(in the rows, 128 means zero)
Which row each row swaps with, under one turn or mirror:
The rows were stretched afterwards, more along some directions than others.
fubo: [ 75 129 132 158 156 168 124 141 119 141  90 151 124 106 117 142 140 126
 161 132]
lum: [127 104 135 136 144 130 110 126 125 159  99 150 114 132 157 138 125 121
 162 146]
veku: [101 136 140 149 141 149 128 132 132 128  92 147 125 113 120 142 138 137
 168 137]
dugil: [ 87 129 149 167 131 161 132 127 132 135  96 141 130 112 117 159 122 121
 170 144]
puz: [129 120 132 118 151 130 127 127 139 142  82 162 111 131 150 133 141 137
 168 124]
Nadu: [104 112 147 130 127 140 114 120 142 144  96 139 137 152 125 151 115 101
 149 148]
Govu: [113  89 131 131 143 127 112 132 131 161  94 145 120 125 148 135 126 128
 166 153]
nila: [126 107 120 115 146 118 117 141 125 158  91 146 115 127 154 128 128 136
 167 144]
ren: [113 106 130 134 143 136 119 130 133 162 101 149 121 128 143 139 134 125
 156 142]
Tamo: [125 116 137 144 147 152 110 133 115 126  98 147 123 125 142 167 126  95
 147 125]
Pama: [131 119 132 147 156 146 114 143 118 128  91 152 120 118 137 156 127  98
 148 131]
sud: [116 108 126 133 152 128 129 132 133 159  91 158 119 125 148 132 135 132
 164 148]
nida: [ 92 143 147 152 147 155 142 112 144 141 119 164 124 124 110 141 141 118
 159 144]
ruzan: [ 74 109 140 161 155 154 137 142 113 133  82 145 130  94 123 128 138 132
 175 157]
ret: [ 75 123 135 156 160 168 127 140 124 143  81 155 125 107 115 135 134 124
 161 146]
lud: [ 87 128 126 143 149 148 131 138 118 141  95 146 118 117 128 132 133 133
 171 142]
Kun: [107 119 144 133 130 144 110 126 135 137  96 137 135 147 124 158 118 101
 149 141]
laza: [108 118 150 131 124 144 111 121 140 141 101 133 137 150 124 156 115 101
 147 145]
zirof: [128 111 130 139 150 138 115 144 114 121  94 140 122 118 144 159 127 102
 150 131]
Kebif: [133 107 137 149 151 145 112 139 115 126  90 145 121 115 141 157 120 100
 155 141]
zoz: [111 115 136 127 142 144 127 126 130 162 102 154 125 126 137 139 129 119
 150 144]
bim: [107 124 142 128 129 141 119 126 136 138  98 143 134 147 122 157 124 106
 149 141]
pobup: [122 112 127 121 145 127 129 128 126 157  99 149 115 126 150 133 125 126
 162 152]
Taf: [ 87 131 133 143 154 159 122 141 133 148  93 147 125 115 109 124 128 123
 154 147]
Pusun: [133 111 132 141 149 140 109 143 119 129  98 142 123 122 138 160 122  96
 145 133]
pinal: [117 104 137 136 140 128 124 133 131 164  90 149 123 129 147 135 126 126
 165 148]
Raran: [ 72 133 139 156 149 171 132 131 127 140  93 147 130 112 114 140 135 129
 159 140]
Fim: [119 101 135 135 145 132 116 127 137 161  91 149 122 124 145 128 133 132
 161 148]
Zurod: [ 72 128 138 158 158 173 130 135 125 143  81 147 127 101 111 133 135 126
 164 144]
Gof: [112 109 128 127 148 135 124 121 127 159  97 154 109 125 152 143 130 127
 171 144]
mafi: [ 80 128 138 166 154 174 123 130 120 142  83 148 123 102 116 133 130 126
 169 147]
zit: [ 82 138 130 140 151 155 140 129 123 142  92 153 123 122 125 130 134 127
 165 143]
roz: [ 96 138 146 163 142 162 131 133 133 134  96 157 122 118 118 156 134 126
 169 133]
pufu: [111 106 136 141 142 138 129 118 131 163  96 159 119 130 147 140 130 126
 167 147]
dokog: [132 106 143 150 150 142 113 139 112 129  97 146 124 117 141 162 121  96
 149 141]
viza: [ 93 139 143 143 146 163 137 118 140 139  96 161 116 129 115 144 143 131
 172 133]
lafuz: [125 117 135 154 155 156 109 145 113 128  95 143 122 111 132 164 125  91
 143 132]
reta: [121 106 137 152 142 139 104 139 122 138  62 144 133 119 159 138 131 133
 184 130]
nure: [ 75 131 129 140 154 162 134 132 129 147  90 155 122 119 117 131 137 130
 170 136]
rezi: [129 111 134 150 150 148 112 149 115 128  97 148 125 115 133 159 127  97
 147 130]
Vuk: [130 108 138 136 137 116 121 133 126 131  84 148 126 132 165 137 137 142
 177 128]
pelal: [ 71 123 137 153 157 161 139 120 122 141  92 153 122 114 123 135 133 118
 166 155]
Kagur: [103 120 144 132 129 137 117 113 138 136 104 136 136 147 123 146 121 106
 149 143]
gukeg: [121 115 149 137 129 138 104 121 143 145  74 149 134 143 154 132 132 132
 171 130]
tol: [102 117 142 126 136 142 120 124 143 142 101 142 133 145 116 154 120  97
 145 148]
Nufeb: [130 109 133 129 139 127 103 135 138 140  74 143 127 130 157 129 134 141
 174 127]
zofam: [120 114 150 130 139 134 112 107 134 136  90 154 126 133 161 131 129 132
 164 135]
Nas: [108 113 137 136 134 129 129 120 122 151  96 151 123 121 152 138 138 136
 163 140]
dob: [ 99 138 150 169 150 173 128 135 133 132  94 157 120 102 112 154 132 113
 161 141]
seba: [102 112 149 134 127 141 106 121 134 137  91 130 135 144 129 158 117 102
 152 146]
Zolak: [ 73 130 144 168 156 173 133 132 125 142  87 159 125 107 112 138 137 126
 163 142]
kar: [104 129 147 133 126 144 118 124 138 138  96 138 138 148 123 155 124 105
 148 135]

Kun pairs with Pusun
Taf pairs with lum
dugil pairs with reta
nida pairs with zofam
puz pairs with viza

